In the rows, zero is written as 128.
Rotation paths and how fast each direction turns (degrees per step)
Each turn is a multiple of 5 degrees from 10 to 175, or 0.
Each row of a path follows its step; steps can be skipped.

step 0: [130 129 111 125 127 121 129 132 112 127 131 127 125 132 129 130 127 116
 122 130 124 126 122 112 135 125 127 124 126 134 136 122 123 127 133 125
 135 126 126 123 121 132 119 134 127]
step 1: [123 136 134 126 134 130 125 143 132 124 130 132 129 116 117 129 137 115
 132 130 125 125 131 119 123 134 133 125 131 133 125 124 133 128 126 118
 126 119 128 125 136 135 129 130 122]
step 2: [126 131 124 138 128 130 124 128 126 135 126 137 132 118 127 125 124 129
 127 131 115 127 135 124 133 141 140 128 133 133 141 130 121 124 133 126
 135 134 124 121 124 115 132 125 130]
step 3: [126 135 128 118 136 135 133 119 134 133 126 130 134 129 134 122 126 126
 127 134 134 114 131 129 126 138 127 122 129 134 131 121 122 143 139 122
 121 122 123 125 130 128 123 128 131]
step 4: [125 134 129 127 136 137 137 119 135 126 126 134 124 118 128 132 129 131
 124 135 121 142 138 131 128 128 121 122 123 121 129 135 127 127 128 124
 134 128 140 125 133 124 118 125 137]
step 5: [133 125 126 120 124 125 127 120 114 121 130 125 135 133 129 130 130 128
 122 123 122 124 125 130 129 129 120 121 141 129 127 133 121 127 131 118
 128 134 128 131 133 116 114 137 136]
step 6: [121 128 122 128 124 128 130 136 129 125 118 134 118 116 131 125 132 109
 115 124 133 122 129 128 127 121 120 125 131 121 122 129 127 125 129 123
 125 128 128 127 129 139 123 135 135]
step 7: [118 131 118 140 131 116 117 125 123 125 128 131 131 125 123 132 139 122
 134 130 119 131 131 123 135 133 125 129 133 128 133 129 128 132 120 118
 137 134 129 137 124 130 127 133 119]
step 8: [124 122 124 132 124 132 127 136 130 131 127 131 137 124 129 130 125 125
 134 127 144 123 129 130 132 140 133 126 133 134 125 123 125 127 133 109
 135 132 118 119 135 132 131 127 133]
step 9: [121 138 115 126 130 133 122 118 131 132 126 135 120 123 121 127 127 126
 126 142 127 126 126 137 130 130 139 129 122 134 135 127 123 131 125 128
 131 124 128 134 135 130 128 114 136]
[131 127 132 129 126 131 127 123 129 132 125 129 129 127 127 128 131 131
 130 130 130 129 129 130 131 129 127 128 128 129 131 124 127 129 130 127
 130 127 128 128 127 131 129 127 128] => 65

step 0: [123 127 123 109 131 134 125 136 127 147 131 118 129 128 128 126 126 134
 126 131 129 134 123 133 144 135 122 136 123 134 120 129 126 129 130 127
 134 128 117 129 129 128 138 139 125]
step 1: [127 128 134 131 124 130 134 144 136 135 119 133 136 126 129 129 126 129
 131 119 126 125 126 132 122 128 116 130 130 136 121 145 137 141 131 130
 122 125 136 132 141 131 137 131 135]
step 2: [128 136 138 128 134 125 139 132 136 126 130 133 129 125 137 121 132 134
 124 130 127 124 127 125 130 147 130 131 140 132 138 126 123 132 120 117
 130 132 125 115 128 141 140 122 130]
step 3: [130 130 135 122 122 136 124 140 129 124 139 116 136 136 127 116 126 130
 127 125 131 131 131 133 111 124 141 123 124 126 126 138 127 132 117 131
 128 130 120 114 121 127 135 128 126]
step 4: [130 135 120 132 119 133 128 123 135 135 139 131 133 131 127 135 124 136
 131 127 133 128 130 109 124 120 129 122 136 146 126 124 130 141 132 121
 131 127 122 126 120 129 127 136 123]
step 5: [126 129 132 127 125 135 142 135 130 138 125 125 140 132 126 139 130 117
 127 137 133 136 122 128 140 120 134 120 135 125 117 118 132 124 125 134
 137 130 119 126 137 135 135 130 123]
step 6: [127 132 123 137 121 127 141 130 119 133 130 122 129 125 118 133 128 132
 124 123 128 125 127 137 139 144 123 125 115 129 123 141 133 141 125 126
 121 131 122 125 131 129 132 141 122]
step 7: [122 128 130 120 140 143 134 136 123 131 120 118 131 118 135 126 141 128
 123 125 133 128 136 119 124 134 124 130 141 133 130 135 127 137 128 123
 119 123 134 127 137 123 137 130 125]
step 8: [143 133 133 128 135 133 137 135 143 133 135 118 134 126 123 128 120 141
 123 117 134 118 125 134 122 127 123 124 133 121 135 132 123 129 120 122
 141 124 127 124 133 128 131 121 133]
step 9: [130 135 126 114 124 130 125 140 138 125 143 134 133 122 122 123 125 134
 131 147 127 128 135 128 127 131 134 122 133 126 125 131 134 137 134 121
 132 131 136 121 120 130 133 135 120]
[127 126 127 129 131 126 129 127 129 128 129 125 130 128 129 131 133 129
 125 128 128 130 127 128 127 128 123 130 124 128 127 128 130 126 129 127
 127 130 129 131 129 130 132 128 127] => 60
[127 129 126 130 127 127 125 131 126 131 126 129 128 131 131 131 127 127
 127 131 129 130 124 129 134 130 129 129 128 129 126 130 132 130 127 128
 128 127 128 129 131 127 126 127 128] => 70

step 0: [122 135 135 125 122 131 130 128 144 117 140 117 121 135 128 127 128 142
 131 130 134 126 120 125 122 126 128 130 128 124 137 129 116 128 123 136
 133 134 126 120 136 120 133 133 120]
step 1: [126 127 128 131 127 128 118 142 129 131 134 123 127 124 121 121 129 136
 132 134 129 138 130 131 136 123 127 122 135 137 128 127 137 117 134 121
 117 130 124 109 131 123 130 138 140]
step 2: [128 131 139 123 131 118 126 130 136 125 137 119 138 128 120 123 133 115
 139 120 129 132 126 133 131 129 118 129 119 122 118 138 124 122 123 133
 130 142 126 135 130 126 136 134 131]
step 3: [124 124 132 131 130 139 114 132 140 135 135 129 125 124 134 129 126 126
 132 132 130 124 123 135 122 120 128 141 129 129 129 124 121 128 126 135
 127 116 107 128 128 130 133 141 136]
step 4: [132 133 125 139 119 121 121 123 129 127 137 120 134 118 115 128 139 125
 122 138 124 127 136 134 135 131 129 134 125 135 141 131 127 127 119 133
 125 131 133 125 143 130 136 135 128]
step 5: [129 126 118 128 144 121 125 127 136 134 137 141 133 119 117 123 136 118
 125 120 128 133 126 126 127 125 121 130 131 134 118 118 132 124 122 126
 128 128 122 125 122 128 120 142 124]
step 6: [122 114 130 126 125 125 127 119 139 142 132 117 126 119 127 126 130 122
 116 121 124 126 125 136 122 137 132 129 119 132 132 126 116 125 134 134
 127 128 126 135 123 141 137 128 125]
step 7: [134 121 124 132 132 126 122 137 123 127 131 130 118 116 131 121 132 133
 119 124 126 135 131 132 128 128 137 137 132 133 142 119 139 131 120 129
 144 126 120 137 134 126 127 133 121]
step 8: [128 139 123 132 125 127 129 122 135 138 125 134 127 125 117 117 132 127
 119 126 124 134 132 120 115 133 125 111 111 134 133 123 126 121 127 133
 136 137 129 126 134 125 121 125 129]
step 9: [125 123 129 134 133 132 135 128 127 128 134 132 110 127 124 115 128 137
 127 122 123 136 112 129 135 132 132 130 119 124 123 129 125 124 137 123
 138 125 127 124 114 135 132 136 120]
[130 128 127 128 127 127 125 130 124 128 127 127 127 128 129 127 131 129
 128 129 125 126 132 132 129 128 133 130 129 129 126 128 130 127 128 125
 128 134 130 128 129 127 129 130 128] => 125

step 0: [132 128 130 125 134 115 125 127 127 131 130 137 130 131 137 123 124 118
 125 136 119 134 128 125 118 133 127 111 128 126 120 126 132 119 121 137
 138 131 137 129 123 147 123 129 137]
step 1: [128 133 125 137 123 129 120 134 138 122 124 123 133 146 127 133 124 129
 129 123 135 128 122 117 137 131 126 132 135 117 124 114 138 126 123 126
 142 126 123 131 125 132 116 129 117]
step 2: [127 121 121 136 129 123 132 134 116 131 126 125 120 136 138 126 120 142
 129 142 120 129 118 121 130 119 130 134 125 137 130 129 130 124 116 136
 123 131 126 121 124 141 137 127 121]
step 3: [118 128 134 132 118 134 126 133 141 131 124 128 124 129 131 111 127 136
 130 136 139 132 138 130 123 125 142 123 121 130 131 129 133 132 132 138
 135 133 126 126 127 129 110 135 118]
step 4: [124 133 130 129 130 117 114 121 120 128 127 130 120 121 133 123 116 137
 126 136 133 126 121 123 139 134 132 129 128 120 123 121 134 125 131 133
 119 130 129 138 128 131 128 145 144]
step 5: [139 138 131 129 122 109 134 138 137 123 132 135 123 133 142 130 131 122
 129 136 122 125 124 130 132 121 128 130 129 120 124 142 131 124 133 130
 139 132 122 131 125 128 112 129 128]
step 6: [130 128 128 130 123 116 130 124 120 131 127 123 141 137 130 127 118 141
 146 117 122 131 122 117 133 132 137 119 124 122 129 122 130 125 128 127
 125 124 131 132 138 138 118 126 122]
step 7: [131 127 124 121 119 124 121 136 126 124 130 131 115 134 137 133 124 134
 139 133 130 139 140 130 124 129 130 133 125 144 120 122 135 117 121 131
 141 128 137 132 116 135 127 126 127]
step 8: [122 129 132 121 117 137 118 127 125 137 125 123 127 135 139 115 119 122
 122 129 122 127 124 125 140 130 136 122 132 117 121 121 134 138 128 142
 136 129 122 126 127 135 130 128 119]
step 9: [126 128 128 137 135 115 135 124 130 123 125 130 120 120 128 124 112 135
 124 134 135 129 120 123 117 128 131 138 124 122 128 124 144 128 122 131
 140 136 118 128 123 140 127 125 134]
[123 130 128 127 126 131 128 128 129 127 129 128 127 128 128 130 128 129
 128 128 125 130 123 129 125 133 130 126 130 128 127 132 128 128 128 123
 127 129 127 126 127 126 129 128 129] => 0

step 0: [127 138 122 117 136 125 126 131 135 125 116 127 131 127 136 125 127 121
 136 130 134 127 137 126 131 126 128 129 122 144 130 129 125 125 117 131
 125 134 139 122 131 122 128 121 132]
step 1: [118 128 133 128 125 126 131 127 119 136 130 131 132 128 140 122 125 125
 130 127 122 118 134 126 118 130 127 130 121 128 125 120 138 136 127 123
 132 132 130 140 140 132 121 121 120]
step 2: [132 128 136 128 133 132 121 117 128 127 129 132 138 145 131 139 134 129
 120 132 127 122 128 117 132 119 133 119 126 131 122 122 135 125 130 128
 132 125 135 119 131 121 126 129 130]
step 3: [122 140 136 128 134 126 123 135 126 127 131 125 127 128 117 116 125 132
 129 135 134 143 127 130 131 128 122 124 126 127 129 120 139 127 131 123
 119 135 133 122 141 125 122 126 130]
step 4: [125 131 130 126 124 127 138 129 124 129 130 119 139 120 123 136 126 137
 132 118 121 129 130 133 125 128 133 128 117 140 117 123 131 135 134 129
 133 125 129 127 125 117 127 123 140]
step 5: [123 135 115 127 133 128 127 128 132 125 123 124 124 138 130 129 137 138
 141 132 129 124 132 123 121 126 128 124 123 128 118 121 117 119 130 129
 133 142 127 125 134 125 126 127 121]
step 6: [117 127 132 118 134 128 133 128 115 132 130 127 136 127 134 126 124 126
 122 117 138 124 135 127 123 117 123 134 126 129 134 120 120 124 127 118
 123 127 134 121 133 131 129 124 126]
step 7: [134 131 119 121 132 125 115 127 128 128 137 132 142 129 135 128 133 129
 134 128 122 123 129 125 141 125 122 131 128 139 126 129 139 137 125 121
 134 136 136 127 130 124 128 124 126]
step 8: [117 125 136 121 130 137 123 130 132 140 127 136 126 134 129 131 126 130
 129 132 128 131 126 132 115 130 135 119 123 129 118 130 137 129 124 123
 119 136 133 126 133 130 112 126 131]
step 9: [132 134 136 143 124 115 132 122 125 128 125 123 132 123 130 130 125 126
 126 125 126 129 127 119 129 121 135 127 120 134 121 125 134 118 133 123
 132 129 138 114 133 127 122 125 131]
[126 132 127 127 130 131 127 129 127 129 128 129 126 131 126 126 130 127
 129 127 128 131 126 125 126 133 126 126 129 127 129 130 127 124 125 129
 125 130 129 131 128 129 128 126 129] => 145
